Here are some points, each followed by its number:
[ 0.02  0.74 -0.13  0.47  0.63 -0.26 -0.58 -0.97] 0
[-1.21  1.05 -2.54 -0.94 -0.75 -1.94  1.28 -1.36] 1
[-1.06 -1.38  0.78 -0.64 -0.22  0.18  0.25  1.30] 2
[-1.28 -2.38  0.64 -1.16 -0.61  0.89  0.85  1.95] 3
[ 0.42 -0.24  0.49  0.07  0.03  0.71  0.00  0.34] 4
[-0.58  3.82 -3.39 -3.43 -0.63 -3.10  0.12 -3.73] 5
[ 0.07  0.81 -0.79 -0.29 -0.27 -0.46  0.19 -0.63] 6
[-0.98 -0.03 -0.13  0.57  0.66 -0.97 -0.49 -1.39] 7
[ 0.39 -2.40  1.21 -0.22 -0.44  1.56  0.88  1.89] 8
[ 0.21  0.58  0.02  0.81  0.60 -0.01 -0.84 -0.84] 9
[-0.11 -0.59  0.96  0.91  0.12  1.15 -0.34  1.40] 10
[ 0.25 -0.66  0.06  0.68 -0.42  1.77  0.04  0.81] 11
[ 0.09 -0.20 -0.17  0.55 -0.08  0.88 -0.19  0.29] 12
[-0.10 -1.83  0.02 -1.71 -0.73  0.13  1.17  0.72] 13
[ 0.72  1.11 -0.02  0.50  0.34 -0.11 -0.53 -0.82] 14
[ 0.38 -1.03  0.02 -1.34 -0.58 -0.20  1.15  0.42] 15
[ 0.53 -0.82  0.63  0.42 -0.32  1.87  0.30  1.00] 16
[ 0.24 -1.00  0.61  0.08 -0.45  1.57  0.45  1.05] 17
[ 0.81  1.26 -0.18 -3.19 -1.00 -1.89  0.06 -0.48] 18
[-0.16  0.31 -0.61  0.65  0.16 -0.02 -0.32 -0.57] 19
[ 0.46 -0.03 -1.79  1.18 -0.74  1.35  0.55  1.09] 20
[-0.70 -0.31  0.49 -0.20  0.27 -0.57 -0.01 -0.07] 21
[ 0.34  0.32  0.52  1.48  0.82  0.78 -1.11  0.01] 22
[ 0.06 -0.43 -0.23  0.49 -0.37  1.20  0.00  0.62] 23
[ 0.24 -0.53  0.48  1.17 -0.04  1.97 -0.45  0.98] 24
[ 0.79 -0.32  0.95 -1.99 -0.38 -1.02  0.65  0.57] 25
[ 0.13  0.26  0.55  1.27  0.79  0.32 -0.75 -0.16] 26
[-0.10 -0.45 -0.72  0.07 -0.38  0.39  0.34  0.24] 27
Which two points above are nearest to each new point by angle? Their numbers follow each, nearest first.
[ 0.14 -0.46  0.46 -0.33 -0.08  0.18  0.28  0.44] 8 3
[-0.03  1.79 -1.08 -1.88 -0.50 -1.95  0.21 -1.68] 5 6
[-0.20  0.30  0.64  0.26  0.33 -0.25 -0.20  0.16] 26 21
[-1.10 -0.33  0.20  0.25  0.09 -0.94  0.83  0.47] 21 2
[-0.35  0.39  0.24  0.01  0.53 -0.88 -0.58 -0.97] 7 0
[ 0.02 -0.59  0.53  0.17 -0.08  0.78  0.24  0.77] 17 8
[-1.47 -1.03 -1.48  0.18 -0.20  0.58  0.04  0.64] 27 3
[-0.45 -0.05  0.03 -0.07  0.34 -0.65  0.15 -0.64] 7 21
[-0.28 -1.14 -0.07 -1.19 -0.49 -0.27  0.93  0.40] 13 15
[ 0.48  0.79 -0.08  0.61  0.35  0.05 -0.51 -0.82] 14 9
[-0.61  0.57 -1.53  0.39 -0.16 -0.75  0.43 -0.93] 1 6
[ 0.08  0.30  0.42 -0.16  0.22 -0.40 -0.24 -0.43] 0 14
[-0.33 -0.30 -0.12 -2.30 -0.54 -2.02  0.79 -0.70] 18 25
[ 1.12  2.13 -0.29 -1.49 -0.09 -1.28 -0.44 -1.70] 5 18
[-0.20 -0.28  0.38  0.19  0.11  0.28 -0.01  0.41] 10 8
[ 1.06  1.07 -0.09 -1.19 -0.47 -0.48  0.48 -0.40] 18 5
[-0.77 -0.81  0.58  0.06  0.22  0.35 -0.13  0.71] 2 3
[-1.13 -0.39  0.12  0.54  0.63 -0.06 -0.54 -0.19] 7 21
[-0.18  0.07  0.66  1.52  0.80  0.87 -1.18  0.42] 22 26
[-0.01  2.75 -2.61 -0.53 -0.06 -1.94  0.49 -2.31] 6 5
[-0.34 -0.84  0.70  0.19 -0.14  1.16 -0.17  1.27] 10 17
[-0.47  0.04 -0.79  0.48 -0.09  0.10 -0.06 -0.17] 19 20
[-0.02 -0.02 -0.14  1.15  0.42  0.64 -0.82 -0.03] 22 26
[-1.46 -0.73  0.10  1.04  0.72  0.26 -0.67  0.65] 10 26
[-0.21 -0.30  0.26  0.35  0.20  0.42 -0.22  0.21] 10 24
